0: [141,97,202,91,66,255,193,189,104,239,160,35,143]
1: [102,40,8,193,165,6,73,94,186,93,135,196,186]
2: [23,1,25,60,141,0,85,45,167,217,50,169,69]
3: [117,77,108,123,122,113,126,133,119,190,128,113,132]
4: [137,71,124,127,143,210,157,221,185,126,209,130,229]
5: [89,35,85,136,93,124,129,143,185,179,170,111,167]
6: [135,124,102,170,105,120,102,96,124,96,120,142,156]
7: [135,138,137,125,154,116,130,117,80,171,96,122,91]
8: [161,200,234,68,45,255,156,146,84,126,115,88,126]
9: [118,93,135,135,147,108,154,149,101,227,135,64,98]
10: [130,100,93,130,194,63,119,111,104,162,106,146,100]
11: [131,135,144,86,152,174,131,164,157,84,144,172,158]
12: [147,224,165,137,91,150,104,122,148,0,144,161,134]
13: [134,137,134,127,164,110,127,118,63,184,93,117,90]
14: [159,196,167,123,114,169,139,108,87,109,100,114,99]

[156,225,194,133,45,215,133,120,147,0,144,120,144] 12 14 8
[114,117,93,123,85,134,85,62,150,48,89,196,143] 6 11 12
[163,223,192,122,105,183,129,110,88,67,97,129,95] 14 12 8
[162,220,189,123,111,178,131,113,77,85,98,124,104] 14 12 8
[167,235,175,130,155,140,121,97,67,63,80,149,75] 14 12 7
[126,88,116,128,125,125,131,124,120,183,117,113,122] 3 7 9
[123,110,87,157,82,134,99,69,142,107,108,147,159] 6 3 5
[143,215,139,136,157,92,107,109,128,12,119,177,105] 12 6 14
[128,183,127,147,115,101,102,123,198,0,168,183,155] 12 6 11
[114,58,89,138,126,124,133,163,170,161,166,129,187] 5 3 4
[70,1,53,137,77,100,126,137,236,156,193,120,205] 5 3 4
[146,238,171,135,100,163,122,118,151,0,138,157,128] 12 14 11
[122,80,109,126,138,116,124,128,119,188,117,105,127] 3 9 7
[160,253,188,141,92,159,119,114,132,0,131,153,127] 12 14 11
[168,205,232,83,48,255,161,140,75,121,112,90,113] 8 14 0
[149,234,173,149,89,144,117,112,152,0,139,160,131] 12 14 6
[125,192,125,141,107,112,104,121,192,0,146,180,154] 12 6 11
[97,53,48,142,198,24,112,123,156,177,128,161,137] 10 1 3
[123,100,133,122,96,151,135,122,122,163,122,100,135] 3 7 9
[22,0,12,52,144,0,72,39,177,215,40,174,62] 2 10 1
[119,104,97,142,169,71,120,132,137,144,131,137,109] 10 3 7
